One turn sends every row of this set to another row. A few are shown first. Where does it send the rows asked after them?
j_254: [-3.08  1.48  3.30 -2.09  0.89 -1.43  1.72 -2.24 -2.17  1.84 -3.42  4.89
 -2.42  0.45  1.89  0.88  2.00  0.37  2.35  1.19 -0.78  0.84  1.09  1.66
 -2.54 -1.37  2.30]
j_753: [-2.99  2.28 -0.84 -1.98  1.04 -0.68  1.05  2.70  0.07  0.38 -4.34 -1.89
 -2.06  2.30  1.26  1.83  0.80  0.43  1.31 -1.44 -0.30  3.00  3.28 -0.67
 -1.18 -3.22 -4.12]
j_704: [ 0.05  2.27  0.52  0.83 -0.70 -3.91  1.04 -0.76 -1.35  2.70  0.05 -0.08
 -1.25  0.93  5.57 -1.09  1.43  3.43  0.74 -0.77  2.47  0.81 -0.88 -1.44
  1.40 -2.02 -1.42]
j_962: [ 0.65  5.57  3.91 -1.23  1.63 -1.40  0.87 -1.84 -1.73  4.32 -1.18  0.72
 -1.51  2.98  0.06 -1.39 -0.90  0.59  0.78  3.83  1.44 -1.96  4.03 -1.78
 -1.66 -3.98 -1.95]
j_454: [-3.25 -0.26  1.15 -3.34  0.26 -2.30  2.23 -1.35 -0.28  1.39 -2.84 -2.73
  0.23  0.00 -2.22  0.19 -0.73 -2.77 -1.02  2.89  0.00 -3.90 -0.40  0.44
  0.00 -1.62 -1.83]
j_671: [ 0.02  4.89 -0.58  0.89  0.42 -2.35 -0.27  0.00 -1.71  3.43 -0.36  1.18
  0.87  0.21  4.57 -1.13  0.99  4.74  1.97  0.76 -0.83  2.16 -0.62 -0.65
  0.46 -2.49 -2.01]
j_75: [ 1.00  2.06  4.06 -2.46  1.16 -2.34  1.46 -1.87 -1.38  6.36 -1.42 -0.49
 -2.08  1.87  0.16 -2.88  0.36  0.77 -0.26  4.19 -1.15 -2.62  0.89 -1.99
 -0.24 -3.85 -1.23]
j_541: [-1.23  2.16  0.13 -3.22 -0.71 -1.01  0.06  3.00  0.59  1.23 -4.53 -3.15
 -1.53  0.33  1.36  0.94 -1.50 -0.62 -0.24 -1.95 -1.62  3.78  0.68 -2.02
  1.19 -2.12 -2.06]
j_431: [-2.51 -0.63  4.84 -3.72  2.21 -1.96  0.96 -0.52 -1.42  3.10 -2.88  0.05
 -0.83 -0.28  4.01  1.30  2.26  0.30  1.76  1.24 -0.46  2.84 -1.93  1.71
 -1.36  0.29  1.85]
j_520: [ 0.31  1.79  1.58 -2.59  0.91 -0.50  2.58 -3.61 -0.79  4.37  0.64 -1.95
  0.42  2.20  1.82 -2.47  0.47  0.78  0.39  5.32 -0.09 -1.89  2.88 -0.35
 -1.93  0.83  0.39]
j_537: [-2.92  1.84  1.48 -1.98  0.58 -1.25  2.83 -0.37 -1.07  1.42 -3.92 -2.63
  1.67  0.95 -1.90  0.47  0.22  0.14  0.07  4.69 -1.54 -2.44  1.73  3.14
 -0.80 -2.65 -3.60]
j_267: [ 2.14  4.62  3.06 -3.28  0.90 -0.58 -0.17 -1.98 -0.44  4.22  0.54 -2.73
  1.42  0.98  1.46 -1.67 -2.53  0.07  0.16  4.33  0.11 -0.47  1.44 -1.85
 -0.36  0.81  1.01]
j_499: [ 1.10  4.29  3.86 -3.45  4.07 -1.95 -1.57  0.00 -0.40  4.50  0.64 -3.19
  0.33  2.13  1.11 -0.10 -1.03  0.46  1.72  3.23  2.13 -0.83  0.89 -2.44
 -1.05 -1.13 -1.86]
j_20: [-3.46  3.16 -1.47  0.52  1.56 -1.66  1.06 -2.56 -1.61  4.39 -0.16  1.61
  0.24 -0.60  4.72 -1.34  0.28 -0.59  0.12  0.28  1.60  2.43 -0.16 -3.32
 -1.91 -2.88 -2.02]
j_975: [-0.78  2.05  2.03 -2.55 -1.87 -2.03  2.46 -0.19 -0.52  0.56 -3.69 -3.37
  1.33  0.17 -1.57  0.17 -1.54  0.39 -0.40  3.84 -1.44 -2.69  0.88  2.69
  1.63 -0.68 -1.42]
j_764: [-1.69  4.78  0.93 -2.44  0.77 -1.49 -0.26  0.25 -0.56 -0.63 -2.64 -1.24
  1.85  0.68 -3.21  1.72 -2.18 -0.54  1.18  2.92 -0.20 -3.22  1.65  1.60
 -0.24 -1.59 -2.26]
j_31: [-1.27  3.72  5.24 -1.75  1.54 -0.06  0.05 -0.90 -2.17  0.65 -2.49  1.80
  0.46  1.12  3.66  2.39  0.69  0.59  1.89  1.09  1.12  3.31  0.97  2.76
 -2.33 -0.48  2.08]
j_312: [-3.70  2.63  2.54 -2.51  1.80 -1.89  1.80  0.52 -0.70  1.24 -3.95 -3.64
  1.18  0.63 -1.54  1.79 -1.37 -2.02  0.17  3.26  1.58 -1.36  1.73  1.16
 -0.90 -2.94 -4.61]
j_995: [-0.30  4.02 -1.46 -1.39 -0.39  1.59 -1.20  0.84 -0.09 -1.88 -1.80 -0.61
  0.15  2.60  0.35  1.44 -1.06 -0.95 -0.49 -2.17 -0.80  1.67  1.98 -0.59
 -1.16 -2.16 -0.39]
j_21: [-1.13  2.39  4.51 -2.57 -0.55 -1.37  0.51 -1.90 -2.01  1.94 -3.50  4.26
 -1.78 -0.61  1.91  0.45 -0.13 -0.39  0.98  0.57 -1.43  1.39 -0.59  0.78
 -0.74 -0.99  3.95]
j_820: [-0.61  0.77 -0.22 -1.68  1.28  0.72 -1.28  1.28 -0.30 -0.02 -1.67 -1.40
 -0.89  3.19  0.23  0.82  1.33 -1.22 -1.57 -2.53 -1.30  0.58 -0.99 -0.84
 -1.01 -4.80 -1.81]
j_424: [-0.24  2.12  2.29 -4.45  0.67 -3.81  1.82 -1.19 -0.03  6.24 -1.88 -1.42
 -2.57 -0.18  0.62 -2.46 -1.29  0.80  1.82  4.27 -0.76 -1.49  1.98 -3.28
  0.58  0.24 -0.63]
j_868: [-0.82  1.26  6.40 -2.00  2.09 -0.73 -0.07 -0.64 -2.28  2.09 -2.38  0.98
 -0.15  1.23  3.55  1.60  2.01  0.25  0.53  0.71  0.30  2.45 -1.89  2.48
 -1.60 -2.26  1.71]
j_488: [-1.58  4.30 -2.14  0.56  1.10 -1.46 -0.05 -1.49 -1.75  4.23 -0.11  2.51
  1.24 -0.55  3.79 -1.84  0.96  2.78  1.49  1.31 -2.03  1.90 -0.90 -1.59
 -0.95 -2.56 -1.50]
j_443: [ 0.47  3.60 -1.02  0.36 -0.60 -3.47 -0.45 -0.67 -1.19  2.49  0.55  1.59
 -0.48  0.22  4.18 -1.36  0.80  4.13  1.84 -0.49  0.11  0.23 -1.42 -1.67
  1.37 -1.34 -0.41]
j_100: [-1.27  1.76  2.34 -1.97  0.58 -2.21  0.62 -0.37 -0.89 -0.30 -2.28 -1.91
  0.37  1.86 -2.86  1.08 -0.39 -1.01 -0.44  2.04  0.88 -4.80 -0.07  1.53
  0.19 -3.33 -2.39]
j_600: [-1.53  2.86  3.14 -3.06 -0.61 -2.76  1.35  0.73 -0.15  0.42 -3.79 -4.40
  0.86 -0.11 -1.26  1.46 -3.04 -1.64 -0.42  2.39  1.75 -1.65  0.91  0.71
  1.56 -1.01 -2.35]
j_329: [-0.71  1.44  2.33 -2.74  4.14 -1.82  1.13 -1.64 -0.75  4.56  0.79 -2.52
 -0.68  3.29  1.51 -0.89  1.88  1.27  1.95  4.35  1.85 -2.28  2.35 -0.95
 -2.61 -1.10 -2.46]
j_456: [-3.82  1.82  3.93 -3.10  3.00 -2.79  0.07 -0.38 -1.72  2.33 -3.58  3.82
 -2.90  0.06  1.73  2.14  1.57 -0.12  3.52  0.16  0.71  1.46  0.27  0.16
 -2.34 -1.76  0.65]
j_761: [-3.61  2.71 -0.31 -3.79  0.45 -1.64  1.41 -0.78 -0.05  1.04 -3.18 -2.07
  1.67 -1.18 -2.55  0.73 -2.53 -2.22  0.60  3.74 -1.09 -2.23  1.23  0.39
 -0.50  0.08 -1.80]
j_373: [-2.35  1.36 -3.78 -3.02 -0.81  0.57  0.88  0.32  0.80 -0.75 -2.29 -1.17
 -0.53  1.01  0.93  0.63 -0.25 -0.46  0.78 -1.03 -2.30  1.73  2.36 -0.80
 -1.11  0.91  0.00]
j_319: [-2.93  1.88  3.65 -3.43  1.60 -1.32  1.11 -0.85 -1.26  1.70 -2.98  0.86
 -0.17 -0.49  4.04  2.02  0.86  0.62  3.04  1.56  0.46  3.70  0.93  1.97
 -2.05  2.09  2.14]
j_607: [-1.89  2.74  5.13 -3.59  1.58 -2.67 -1.20 -0.05 -1.53  2.44 -3.60  3.19
 -2.28 -0.94  1.77  1.71 -0.57 -0.87  2.16 -0.39  0.09  1.97 -1.48 -0.69
 -0.49 -1.32  2.29]
j_746: [ 0.01  1.03  0.06 -1.67 -3.15  0.52  1.94  0.67 -0.27  0.94 -4.22 -2.04
 -1.17  1.31  1.50 -0.83 -0.36 -0.16 -2.27 -0.88 -3.54  2.45  0.79  0.00
  1.15 -2.71 -0.24]
j_277: [-2.70 -1.83 -2.59 -3.28  0.85 -0.40  0.75  0.77  0.57  1.14 -2.13 -2.10
 -1.54  1.55  0.72  0.05  2.19 -0.77 -0.20 -1.39 -2.84  0.70 -0.52 -1.12
 -0.99 -1.71 -1.39]
j_485: [-0.61  5.63  2.16 -3.14  1.10 -2.78  1.22 -1.26 -0.41  4.25 -1.79 -0.34
 -1.92  0.93  0.55 -0.89 -2.50  0.68  2.88  3.86  1.86 -0.82  5.17 -3.05
 -0.89  0.04 -1.27]
j_668: [-1.33  2.44 -0.38  0.37 -0.06 -3.63  0.65 -1.74 -1.05  2.57  0.47  0.63
 -1.49  0.23  5.16 -0.86  0.10  0.75  0.47 -1.58  3.81  0.77 -0.69 -3.42
  0.41 -1.60 -0.88]
j_814: [-2.69  4.56 -1.26  0.46  1.02 -1.15  0.94 -1.46 -1.70  4.85 -0.93  0.92
  1.55 -1.15  5.14 -1.48 -0.09  1.23  0.72  1.51 -0.40  4.05  0.28 -2.14
 -1.24 -2.31 -2.28]
j_584: [-1.76  1.07 -0.93 -0.46 -1.39  0.87  2.89  0.37 -0.84  0.11 -4.03 -0.76
 -1.58  3.18  1.25 -0.04  1.94  0.96 -0.78 -0.41 -2.23  1.64  3.37  1.34
 -1.26 -3.87 -2.30]
j_200: [-2.62  1.85 -0.21  0.45 -0.10 -2.64  2.31 -2.27 -1.31  4.17 -0.55 -0.36
 -0.66 -0.44  6.05 -1.44  0.28  0.00 -0.42 -0.11  2.90  2.68 -0.09 -2.99
 -0.39 -1.71 -1.59]

j_868 turns into j_254
j_671 turns into j_20
Where do these go?
j_520 turns into j_424
j_537 turns into j_454
j_820 turns into j_584

